In the rows, 128 means zero.
One turn sends every row of this set to another row. A few are shown first. Where does it send the rows asked after them?
vug: [127 140 163 146 111 129 119 144 160 111 141 107 141 143 112 163 150 123
 149 112 122 132  81 107 117 165 138 154 130 150 132]
Duda: [138 135 124 140  97 144 130 142 149 127 140 137 102 142 127 102 150 103
  92 119 134 141 126 108 123 173 131 180  59 118 134]
ler: [130 145 187 150  95 152 153 142 163 104  99 127 122  96 131 132 119 109
 126 124 122 152 149 115 114 160 131 160 108 137 138]
zibir: [124 152 115 145 119 155 148 134 152 177 134 111 141 116 120 116 136 115
 140 122 116 119 122 114 121 149 138 147 101  84 135]
Ligar: [128 138 161 141  98 131 154 126 127 162 149  92 118 122 130 148 136 105
 122 115 138 118 109 123 126 141 120 162  70 128 142]
fifu: [128 149 117 143 114 157 153 129 154 183 126 104 130 114 122 123 146 112
 124 125 120 118 121 115 123 152 146 145  99  85 136]
gupav: [126 152 120 140 122 157 148 129 157 176 132 108 134 116 124 116 142 113
 125 115 114 116 122 106 116 146 144 150 102  76 127]
laf: [136 138 117 142 110 151 105 130 159 133 115 136 126 121 130 150 128 114
 123 110 109  98 156 114 106 172 145 145  83 121 126]
lapu: [128 136 193 150 110 145 170 139 149 121 120 115 119 169 107 104 144 114
 126 119 107 166 134 107 131 152 125 154 101 149 120]
mabu: [134 135 167 145 100 134 127 137 159 117 132 101 124 141 119 172 163 118
 129 114 127 131  79 107 117 173 147 148 129 149 131]
Ren: [133 140 161 146 117 149 120 140 185 163 103 138 135 161 126 119 137  86
 122 115 125 132  82 124 112 179 141 147 135 108 123]
fomis: [137 137 116 145 105 152 109 129 157 137 112 136 122 120 130 153 130 114
 125 116 113 100 156 120 110 175 146 139  82 125 131]
ros: [122 145 160 140 112 128 142 133 130 151 164  99 137 125 125 137 124 109
 141 108 131 118 114 116 120 131 109 169  72 123 135]
dasa: [131 141 159 148 119 146 116 140 185 161 107 139 140 163 123 117 133  90
 132 114 125 133  82 126 112 177 138 149 134 107 124]
rupat: [136 144 115 144 118 145 112 145 148 144  96  86 126 154  98 104 125 112
 126 114 112 144 124  83 117 170 119 156 121 147 142]
tene: [128 139 164 141 103 150 150 131 167 148 139 181 132 153 115 165 135 112
 135 116 119 124 107 113 121 155 131 160 121 139 121]
veka: [131 137 164 140  99 153 153 129 168 150 135 179 124 151 119 169 140 110
 127 117 122 124 106 113 122 157 135 159 121 139 123]
beke: [140 142 120 140 119 149 113 140 153 143  92  83 118 151 102 106 131 108
 108 106 110 143 125  74 111 170 126 160 121 142 134]
gatuz: [127 147 188 149  99 150 150 145 162 101 103 131 129  97 129 130 115 111
 134 124 120 154 148 114 113 158 127 161 110 136 138]
vud: [129 140 169 134 111 134 146 123 136 152 157  96 120 121 133 140 136 102
 111  96 131 114 114 103 113 132 120 173  70 114 128]
defas: [132 140 121 142 104 139 122 148 147 122 151 144 120 146 121  93 138 106
 114 117 128 143 128 109 122 166 121 184  62 119 133]
kir: [129 138 166 138 105 153 150 128 169 147 138 180 127 152 118 166 138 111
 127 111 119 122 107 107 117 154 134 162 121 134 118]
timuv: [129 146 190 147 101 151 151 142 165 100 102 129 126  96 132 129 117 110
 124 119 119 152 150 108 111 157 132 164 110 133 135]
maluv: [129 136 194 149 108 146 171 137 147 122 118 115 117 168 107 105 147 113
 122 120 108 166 133 106 131 153 127 155 100 148 121]
vedat: [128 135 194 148 111 147 169 138 150 121 119 116 117 169 107 106 146 114
 123 118 106 166 134 105 131 152 126 155 101 147 119]
rebav: [123 130 172 147  92 128 127 140 146 140 110  81 124 135 121  76 142 121
 140 142 126 120 130 124 110 160 119 174 125 134 138]
kedip: [131 140 158 147 115 147 121 140 184 164 104 137 138 162 124 120 135  90
 130 120 127 133  82 129 115 180 139 145 135 109 126]
tuzud: [134 136 117 146  91 138 132 148 142 131 141 139 112 144 122 103 143 108
 114 135 136 144 124 123 132 176 124 173  59 128 145]
nor: [129 127 177 143  89 133 132 132 151 142 103  76 110 131 127  83 154 116
 115 136 128 118 129 116 108 162 129 173 122 130 135]
sul: [126 132 178 141 101 130 121 136 152 133 115  82 122 134 125  73 145 117
 127 127 120 117 133 107  99 155 122 182 126 124 126]
Zum: [133 139 171 138 115 134 118 137 167 108 140 105 130 142 118 163 158 116
 128  99 119 129  81  94 108 165 144 160 132 141 121]
Nenez: [141 140 116 145 110 148 121 141 148 150  86  81 114 151 102 113 133 109
 112 118 116 144 121  86 119 177 127 150 119 148 143]
Deti: [133 138 114 145 109 151 104 133 156 134 116 138 131 122 128 149 125 116
 132 116 111  99 156 120 108 172 143 142  83 124 130]

ros moves to Ligar
ler moves to timuv
sul moves to rebav
Now these:
mabu moves to Zum
Duda moves to defas
beke moves to rupat
Ren moves to dasa
fifu moves to gupav
kir moves to tene
laf moves to Deti

